In the data rows, 128 means zero.
The rows of a group all lie on one hidden flat surface, such as a line or a plane, and a surface may be shifted away from zero. There are 2 groups. The first row asked about is in group 0, and each new group gets the next number.
Each row in order, then its group:
[130, 145, 109, 126, 123, 115, 160, 191, 092, 117, 141, 080] 0
[158, 104, 142, 161, 107, 086, 067, 090, 246, 075, 150, 255] 1
[163, 093, 140, 152, 089, 101, 104, 111, 212, 102, 165, 251] 1
[218, 091, 126, 145, 020, 132, 207, 196, 215, 083, 189, 250] 1
[132, 113, 139, 108, 092, 180, 135, 078, 133, 170, 128, 158] 0
[093, 120, 137, 144, 174, 095, 019, 053, 236, 107, 113, 215] 0
[114, 125, 165, 148, 163, 109, 032, 060, 157, 126, 120, 176] 1
[090, 123, 158, 167, 190, 103, 006, 041, 132, 149, 110, 164] 1
[113, 138, 151, 139, 130, 152, 119, 096, 042, 178, 120, 100] 1
[140, 136, 122, 118, 113, 145, 188, 163, 075, 146, 130, 085] 0
[180, 095, 139, 145, 062, 125, 159, 153, 177, 109, 168, 201] 1
[133, 150, 122, 137, 140, 119, 206, 215, 047, 112, 144, 034] 0
[133, 099, 149, 098, 064, 237, 103, 004, 179, 212, 114, 219] 0
[162, 097, 149, 156, 117, 082, 055, 094, 255, 080, 151, 255] 1
[164, 124, 130, 131, 069, 154, 178, 158, 069, 143, 153, 141] 1
[201, 090, 126, 154, 041, 102, 164, 182, 240, 075, 193, 255] 1
[183, 098, 129, 145, 072, 114, 159, 146, 176, 099, 155, 217] 1
[113, 144, 122, 150, 180, 052, 121, 183, 108, 071, 129, 083] 0
[167, 116, 131, 135, 091, 142, 173, 141, 093, 149, 150, 137] 1
[184, 094, 136, 145, 055, 109, 154, 156, 203, 086, 171, 239] 1
[137, 105, 133, 111, 098, 197, 099, 044, 167, 187, 115, 190] 0
[175, 112, 141, 133, 066, 163, 203, 149, 082, 145, 158, 129] 1
